(in the rows, 128 means zero)
Where one turn sends some rows of the set: a few examples, then the rows asked
Ranu: [144 104  92 140 135 113 153 139 158 101 129 134 117 169 137 132 143 142
 118 121 111 118  94 133 111 143 136 161 121 113  92 120 146 104 117 132
 136 115  95  80 153 144 127 126]
lata: [127 144 144 113 162 112 118 155 142 140 137 113 133 120 169 111 123 127
 134 117 138 149 155 111 106 123 186 133 165 109 115 125 143 141 136 130
 111  89  97  82 131 143 115 120]
duz: [ 89 116 149 111 137 147 128 171 156 121 149 119 134 126 104 121 123 174
 163 119 107 145 105 131 133 146 159 133 140 113 102 153 105 123 144 119
  78 128 101 111 151 115 137 142]
Kor: [121 159 134 136 183 164 132 166 161 142 130 110 119 179 121 128 116 154
 110 138 112 118  73 111 128 129 132 116 145 131 109 130 129 112 100 132
 102 123 103 128 144 107  99  96]
vona: [150  96 133 110 133 127 145 136 148 105 176 133 156 158 125 138 173 178
 119 135 149 105 139 138 127 134 160 118 147 101  95 149 154 144 120 107
 120 121 125  93 136 157  91 121]
nosuv: [100 119 150 113 124 133 121 176 154 130 156 123 132 123 112 120 119 169
 167 116 107 136 104 122 127 139 159 139 139 117 108 148 101 123 149 117
  83 131 104 117 164 126 132 141]
Zup: [110 132 115 130 158 123 119 155 118 118 150  97 100 130 159 137 135 131
 118 104 107 106 107 155 131 125 150 162 120  92 141 157 157 127 102 116
  99 129 133 120 123 168 131 134]
negi: [121 159 146 134 178 179 133 151 154 136 127 116 114 179 122 121 109 153
 110 136 113 124  74 117 133 124 139 114 156 120 103 133 144 115 107 147
 101 133 116 122 141 112 104 101]
Rano: [124 160 158 109 145 123 130 141 113 122 127 131 110 127 140 128 142 162
 102 124 127 105 102 134 145 139 183 130 138  64 113 136  93 115 132  96
  92 103 126 136 134 103 106  95]
loror: [155  98 131 111 132 124 146 125 152 114 171 128 159 155 121 134 167 175
 121 129 151 101 141 133 129 130 153 113 148 108  94 148 147 147 115  99
 114 121 124  89 131 157  92 122]
pitug: [107 136 136 120 154 168 119 132 144 122 182 104 136 151  93 124 152 148
 135 139 126 136  99 110 140 141 140 115 166 107  93 167 155 124 118 137
 104 129  75 148 140 121 122  93]
libov: [113 148 148 115 130 122 155 153 136 125 151 105 108 118 116 138 160 146
 130 128  93 171 113 137 115 111 161 136 143  88  89 150 115  96 160 114
  93 119  86  88 137 114 137  93]
defe: [ 92 124 148 114 122 139 126 173 152 131 155 127 142 130 110 120 130 173
 160 117 105 131  97 123 129 143 163 131 137 121 107 137  98 122 145 107
  81 134 108  94 159 125 127 136]
fezav: [135 156 152 119 146 112 127 146 112 125 138 130 118 129 136 125 145 175
  92 125 146 115  98 138 154 136 180 131 129  81 124 128  99 112 122  86
  87 110 119 140 130 107  98  92]
goru: [108 138 113 146 157 119 116 152 115 129 141 106  99 122 169 127 145 132
 119  99 109 112 118 147 133 125 156 155 123 111 132 162 150 136 107 116
  89 133 134 119 132 163 137 129]
legi: [109 137 118 139 171 127 131 150 113 129 153  98 101 130 166 136 131 129
 112 108 119 109 105 148 138 116 148 161 124 100 137 162 157 124 100 122
  91 130 133 109 133 169 132 133]
Mumam: [157  99 129 108 125 130 146 140 152 109 175 133 150 152 120 135 175 171
 118 143 144 100 133 138 136 134 165 119 149 110  98 163 152 148 115 109
 118 116 125  84 138 154  96 125]
kon: [166 162 140 144 148 114 143 158 164 117 137  91 134 150 117 144 152 143
 105 119 119 128 126 116 163 110 145 164 140  78 108 144 148 108 126 127
 118 117  63  94 144 165  80 105]
nuba: [138 151 153 108 148 109 126 141 107 125 124 126 110 126 136 118 149 166
  97 130 134 123  89 131 147 129 180 132 142  64 114 131 107 115 119  93
  95 108 125 145 139 104  99 102]
zogiv: [113 164 148 129 176 169 134 152 165 142 129 113 112 173 130 134 109 160
  99 144 110 117  80 121 139 136 131 119 146 123 111 138 139 123 112 137
  98 119 116 137 137 104 108  95]
vabim: [135 144 122 100 157 146 153 155 105 135 157 104 157 150 154 133 138 149
 122 129 144 127 123 133 122 136 160 108 133 102 143 163 162 131  86 147
 103 109  74 104 156 120 141 147]
ped: [138 109  86 138 137 114 153 146 158 100 131 134 111 163 133 132 143 145
 113 129 105 124  99 134 108 149 137 163 124 109  90 121 155 110 125 130
 139 117  94  85 156 150 119 131]
zogi: [129 158 141 126 160 127 116 171 144 147 129 101 134 119 174 110 135 122
 146 107 134 139 150  96 109 119 177 125 152 119 108 137 143 135 128 144
 104  95  96  93 142 139 118 121]
sudo: [ 87 127 160 103 134 137 126 169 154 133 153 117 143 130 114 125 124 179
 163 121 105 130  93 129 126 147 157 135 142 112  98 152 105 119 147 122
  83 120 100 114 169 117 133 132]
vin: [151  97 133 110 139 118 142 133 148 117 170 116 158 157 121 136 165 170
 123 137 162 105 137 131 132 136 156 122 154  99  99 156 149 158 115 103
 113 120 125  89 136 152  82 119]
mim: [145 148 123  87 149 146 157 162 106 137 157 104 144 160 152 137 141 151
 121 138 143 130 128 146 126 140 159 105 139 105 131 162 167 126  85 145
 101 109  80 112 146 116 130 146]
vede: [ 94 143 151 136 152 114 132 123 116 119 148 126  96 152 134 114 167 161
  95 138 140 121  81 125 122 135 138 125 144  92 107 142 148 119 128 111
 130  90 136 104 112 103 132  96]
gub: [136 160 154 109 149 113 131 146 105 118 130 137 102 129 138 126 141 168
  90 121 140 111 106 144 138 134 176 121 132  73 115 133  99 109 122  91
  83 112 123 138 135 114 106 101]
sil: [ 95 120 156 115 125 142 128 160 150 129 149 114 147 120 105 111 124 187
 155 115 103 148  97 130 125 137 164 133 133 115 109 153 110 120 148 114
  87 127 111 107 160 123 134 139]
tole: [102 136 145 119 151 160 124 128 150 127 175  97 138 150  92 132 156 139
 144 137 122 139  96 117 135 132 133 113 170 105 110 157 155 132 120 136
 112 134  86 143 131 123 114  83]
Tovun: [119 165 144 142 180 167 135 168 160 145 129 113 119 175 124 127 108 160
 107 133 120 117  83 112 128 134 131 101 148 124 112 137 139 123 107 141
 113 119 109 135 134 111 104 106]
zofi: [143 103  87 143 140 112 149 143 162 102 127 133 114 164 128 132 148 150
 121 136 117 129  92 129 110 141 143 170 129 109  88 127 152 115 129 135
 134 113  94  82 156 154 115 128]
zenub: [138 152 114  99 145 148 149 147 103 142 163 103 144 168 143 141 140 143
 121 131 128 138 122 133 124 132 155 113 133 105 132 171 154 130  84 139
 111 117  69 108 159 124 137 157]
mumeg: [125 144 149 120 163 125 122 171 143 140 133  98 134 117 172 113 121 124
 144 110 131 137 150 100 106 121 173 142 159 111 114 137 146 125 136 136
 112  85 101  91 124 147 102 123]
deku: [134 101  91 137 128 119 152 141 159 106 122 128 117 166 136 132 141 147
 108 124 118 126  99 139 104 152 134 161 119 110 101 131 143 112 116 129
 134 112  98  69 154 140 124 130]
Pekaz: [ 96 139 136 143 156 126 123 133 127 123 155 129  85 150 137 118 166 167
  91 138 140 120  77 127 136 134 142 127 147  88  96 143 151 122 133 109
 122  91 138 110 108 108 137 101]
geku: [143 154 116 106 157 140 140 156  98 138 154 104 143 159 162 139 155 157
 118 128 144 129 124 136 128 129 154 102 131 112 133 167 163 137  87 142
  91 118  84 121 156 116 136 142]
buzo: [171 163 138 143 148 105 147 152 164 127 142  92 140 143 121 146 155 154
 107 117 120 126 123 114 167 108 142 155 142  88 103 136 149 109 129 117
 124 112  64 105 138 165  80 110]
Zanum: [142 114  82 139 142 121 143 147 160  99 129 122 113 159 132 143 144 145
 113 123 109 119  86 137 104 148 145 161 122 107  90 126 150 113 126 136
 141 111  97  79 154 155 118 121]
gat: [170 164 138 139 146 121 144 152 166 123 147  94 134 143 120 143 160 157
 103 121 122 126 133 113 159 111 144 157 140  82 102 140 152 107 130 119
 133 110  70 109 139 166  73 112]
Rog: [153  98 133 113 131 131 142 132 147 103 167 136 153 159 115 135 178 175
 115 137 149 105 132 134 125 127 163 127 144  95  90 157 147 143 115 110
 116 125 121  87 136 167  92 123]
rasil: [116 162 145 132 191 171 125 159 159 136 125 113 109 171 119 124 109 154
 107 135 122 119  81 115 138 134 130 120 149 114 103 135 139 125 105 140
 106 126 107 131 126 102 110 106]
sodi: [172 161 139 132 145 120 136 150 158 120 140  99 136 139 125 147 159 159
  99 120 125 127 128 111 160 116 141 160 150  93 104 143 153 107 134 120
 122 102  63 100 144 169  72 108]
sibit: [126 137 138 119 162 127 126 164 146 145 131 101 134 104 178 119 127 116
 139 115 140 138 149 104 112 115 177 136 162 104 123 132 140 135 127 132
 104  88 103  94 132 146 111 120]
Taf: [114 146 140 116 139 131 138 157 142 122 146 114 114 111 122 136 160 151
 117 125  91 166 115 126 111 120 168 131 150  80  78 145 113 103 164 108
  91 114  79  92 135 115 139  96]
Somon: [172 163 132 141 143 124 145 146 165 130 135 100 137 142 115 142 164 165
  97 126 128 131 127 116 155 113 145 160 145  84 104 143 153 116 132 120
 132 115  64 101 135 167  77 114]
Naf: [129 152 159 107 154 119 127 149 107 116 128 129 105 125 136 127 146 167
  96 125 141 123 106 133 147 133 175 132 134  67 105 140  95 115 123  92
  86 103 121 137 122  99 107 109]
Mogu: [106 132 122 151 174 119 117 148 126 128 152  96 101 140 160 136 142 133
 115 102 117 115 110 158 140 112 155 157 131  98 133 166 152 123  97 116
 102 120 135 125 125 179 123 124]

kon turns into deku
zogi turns into goru
Where do these go?
zenub turns into lata
gub turns into Tovun
loror turns into buzo
sodi turns into Zanum
legi turns into vabim
gat turns into ped
defe turns into fezav
Rog turns into Somon
Zup turns into mim
sil turns into nuba
libov turns into vede
sudo turns into Rano
Pekaz turns into pitug
rasil turns into duz

Where one turn sends some rows of the set: a few examples, then the rows asked
Zed: [147 150 170 154 135 126 121 137 146 117 126 137 100  88 137]
burim: [115 153 119 141 120 123 109 118 118 113 140 139 149 142 165]
rusu: [142 161 173 165 126 131 127 139 141 122 123 146 100  95 139]
tef: [ 94 136 137 155 122 130  96 110 120 129 154 129 141 151 156]
Sosev: [118 147 112 147 107 158 129  87 124 125 151 135 133 144 166]
lovov: [123 127 113 123 104 159 122  83 110 125 154 132 119 128 156]
logob: [104 131 135 147 127 137  92  98  99 131 157 118 118 138 152]
paf: [147 157 153 162 116 168 129 119 122 133 111 138  79 124 136]
lese: [122 127 130 138  94 164 106 106 102 133 146 126 128 127 186]
rab: [127 112 167 131 105 128 105 155 133 130 123 168 119 107 147]
zisag: [117 111 132 125  92 154 106 111 123 126 147 133 142 132 182]
pim: [146 155 143 168 143 159 117 125 165 122 112 122 105 126 146]
kova: [140 120 148 132 127 146 112 141 178 117 114 137 115 114 130]
rep: [123  96 135 138 133 128 132 125 107 163 139 129 130  99 124]
tugo: [121 116 129 134 114 150 102 104 135 118 149 118 144 140 185]
Deni: [143 153 159 171 161 137 108 117 124 125 125 125  95 125 165]
zegol: [ 92 133 131 149 107 138  86 128 121 138 152 135 146 123 158]
Kab: [125 107 167 139 117 142 151 103 140 153  98 136 112 126 126]
zazom: [139 121 158 162 142 167 148 120 113 145 125 137  79 116 149]
fise: [142 151 180 157 119 125 133 134 138 118 124 152  98 106 133]
Dob: [130 134 147 165 135 157 130 113 153 165  95 116 122  89 148]
gim: [130 126 162 150 149 119 105 137 163 113 126 143 129 131 157]
vima: [145 144 154 156 135 156 143  91 158 133 102 122 137 102 169]
Mot: [116 142 103 143 107 158 115 104 145 126 149 133 151 121 171]
Geti: [124 148 119 132 127 124 109 101  96 113 144 127 127 139 160]
mor: [127 105 153 156 140 152 135 150 172 138 122 148 126 107 151]
fose: [133 128 154 179 158 157 147 128 155 134 121 134 108 133 157]
votum: [133 106 155 136 141 144 132 103 154 151 102 112 113 100 131]
fizi: [102 127 129 140 114 142  82 115  99 139 157 124 127 109 155]
vep: [141 111 158 127 124 146 136 100 165 130 105 131 141  93 155]
vanal: [141 113 166 122 101 154 150  93 130 139 105 143 121  99 147]
veza: [118 139 134 183 144 132 141 121 124 162 132 129 145 129 147]
Fonez: [145 144 162 153 115 164 154  85 124 142 100 135 116 107 161]
Dulig: [122 118 143 162 134 132 149 109  92 163 135 132 121 130 131]
kos: [121 122 106 120 105 158 108 102 132 127 153 129 136 103 158]
duro: [138 142 164 152 117 146 108 132  93 144 121 151  86 101 155]
tapus: [118 115 128 160 143 129 126 135 138 161 138 126 156  99 140]
fomo: [143 139 178 146 131 121 128 132 142 113 127 143  96 100 130]
Vika: [142 121 157 128  96 157 123 135 135 130 114 152  92 112 122]
vanu: [126 131 126 144 117 162 101  96 116 125 148 113 130 135 192]
tidi: [134  98 158 140 121 163 137 144 128 149 125 153  97  92 141]
sumip: [123 138 160 167 110 157 149 112 138 166  90 138 120 116 142]
Zanut: [126 141 114 121 116 133  98 115  91 122 145 129 128 110 159]
fid: [115 144 113 128 105 129  99 131 114 123 141 139 151 112 164]

Vika turns into kova
votum turns into Dob
Where do these go?
kos turns into Mot
vanal turns into vep
tugo turns into vanu
burim turns into Geti
fise turns into fomo
logob turns into fizi
zazom turns into tidi
gim turns into Deni
rep turns into tapus

Where one turn sends some rows of the set: a few examples, then the rows asked
tukat: [125 124 117 108 100 136 138 122 120 136 119 131 108 143 111 124 109 110
 101 141 140  98 146 156 131 145 113 141 170]
Bigaz: [121 146 111 143 150 118 112 132 109  98 107 117 140  99 161 143 136 147
 151 127 146 132 128 110 136 141  95 132  99]
bokis: [137  87 113 123 144 116 145 128 132 164  79 163 112 149 123 115 136 143
 117 121 141 139 138 113 125 137 132 176 109]
gog: [124  95 118 103 127 119 152 135 130 148  79 165 112 159 148 112 132 144
 119 116 147 145 134 114 122 138 143 158 120]
mufe: [153 104 125 123 131 158 136 125  88 136  87 146 139 109 126 135 140 136
 143 140 128 131 121 115 107 140 121 135 142]
Zil: [106 122 108 137 143 110 115 137 134 119 123 128 139 150 151 116 140 111
 167 143 143 151 140 170 147 138  89 154 143]
lemi: [110 128 111 143 152 110 111 131 143  97 120 131 134 141 144 115 139 106
 165 127 140 131 137 135 147 140  80 164 150]
Vub: [124 106 113 107 113 113 156 141 125 129  95 153 107 155 161 122 131 145
 109 112 155 151 125 125 129 131 162 165 109]
sunir: [151 116 113 109 117 117 167 130  89  90 111 131 125 117 158 139 129 142
 137 155 153 148 121 105 134 127 140 142 153]
Nifor: [127 125 104 126 119 107 162 110 121 121 126 134 102 120 112 139 103 125
 102 128 161 109 145 159 147 145 114 164 173]
Mur: [133 127 111 108 142 114 101 137 114 116 125 107 142 124 165 131 145 133
 155 165 147 144 132 120 138 136  95 118 101]
Mura: [104 127 109 124 122 115 123 134 138 124 123 124 128 156 138 138 129 108
 170 163 131 158 135 180 154 133 104 147 126]
rezam: [126 120  98 143 141  94 150 125 166 138 130 141 138 173 141 170 141 138
  91 147 167 128 134 124 147 128 130 139 133]
Vusi: [130 132 105 127 153  94 121 129 112 107 122 114 139 111 159 134 137 146
 152 155 154 145 134 107 146 141  88 135 105]
zib: [138 115 113 135 127 132 165 130  78 117  87 148 137 104 151 143 132 155
 143 136 142 148 124 123 118 136 134 138 147]
mak: [101 145 114 126 106 135 120 130 144 110 116 123 119 151 127 152 119 103
 166 152 120 145 126 163 151 136 118 148 118]
maroz: [131 128 109 141 127 123 124 124 104 135 121 125 108 135 134 128 121 119
  87 131 155 113 149 184 128 143 120 153 172]
zumeg: [117 134 108 137 105 135 143 124 110 129 119 135 111 123 122 135 109 125
  96 110 147 104 138 178 129 148 120 149 166]
vagu: [115 129 102 152 145 116 143 133 159 134 121 149 144 166 162 170 148 143
  92 111 170 126 127 133 130 131 134 132 136]
doma: [141 106 110 112 113 107 149 138 133 120 116 136  95 156 148 129 129 133
  98 123 155 147 120 116 141 126 165 180 100]
Sazis: [168 118 115 120 114 132 127 140  85  93 133 111 126 125 163 133 144 121
 117 151 148 140 110 116 122 123 148 142 138]
sudug: [178 109 107 153 126 128 123 131  81 120 133 115 128 108 131 146 149 129
 116 154 139 143 117 137 126 123 141 160 118]
bezu: [110 145 111 158 140 115 123 126 145  84 115 126 127 132 124 137 125 110
 158 120 132 123 131 127 156 142  91 174 132]
nived: [131 121 109 129 131 125 123 134 168 143 130 137 143 186 139 159 149 121
  88 145 152 115 130 118 132 129 130 123 131]
Katib: [152  94 114 137 142 124 120 131 132 154 101 147 107 145 122 119 144 131
 101 113 142 133 128 120 124 135 140 185  96]
Muze: [135 123 118 114 128 128 132 117 124 120 125 123 101 139 132 124 109 104
  96 131 162 100 142 151 137 142 113 150 186]
fop: [104 156 115 153 113 135 119 127 141  90 110 126 118 137 121 156 118 107
 161 124 120 129 123 148 152 141 111 164 118]
sunun: [124 147 120 118 137 137 115 125 122 104 105 116 133 107 142 153 125 134
 158 140 134 127 126  96 136 144  99 121  90]
besek: [159 101 115 119 127 123 121 136 137 132 119 134  97 154 132 123 139 120
  92 119 148 131 120 112 132 126 154 183  94]
kore: [178  96 116 133 132 137 136 119  92 140 113 130 129 109 106 143 142 126
 134 168 124 130 122 112 125 132 120 151 126]
sinek: [130 121 105 132 114 105 149 117 112 143 120 128 106 136 109 132 110 121
  95 158 146 114 153 171 142 143 111 158 167]
gav: [126 136 108 126 133 124 103 136 105 130 121 112 138 117 154 146 142 141
 154 158 136 151 126 143 134 137 109 119  79]
gitef: [121 118 102 144 131 113 161 121 168 152 121 157 145 162 115 177 137 143
 103 133 149 117 130 114 139 137 120 135 124]
nebe: [127 138 111 125 125 121 124 124 117 121 110 113 132 108 131 162 124 143
 160 166 131 144 127 121 145 141 106 125  77]
zud: [121 126 102 159 128 127 131 135 155 157 125 150 150 168 134 170 150 138
  88 124 147 119 128 141 125 137 130 132 117]
Dagu: [120 122 112 122 137 133 144 128 172 137 116 155 144 173 140 165 140 133
 103 117 157 111 127 109 129 136 125 120 142]

besek turns into doma
zumeg turns into tukat
kore turns into sudug
Where do these go?
Mura turns into Zil
Dagu turns into gitef
Vusi turns into Bigaz

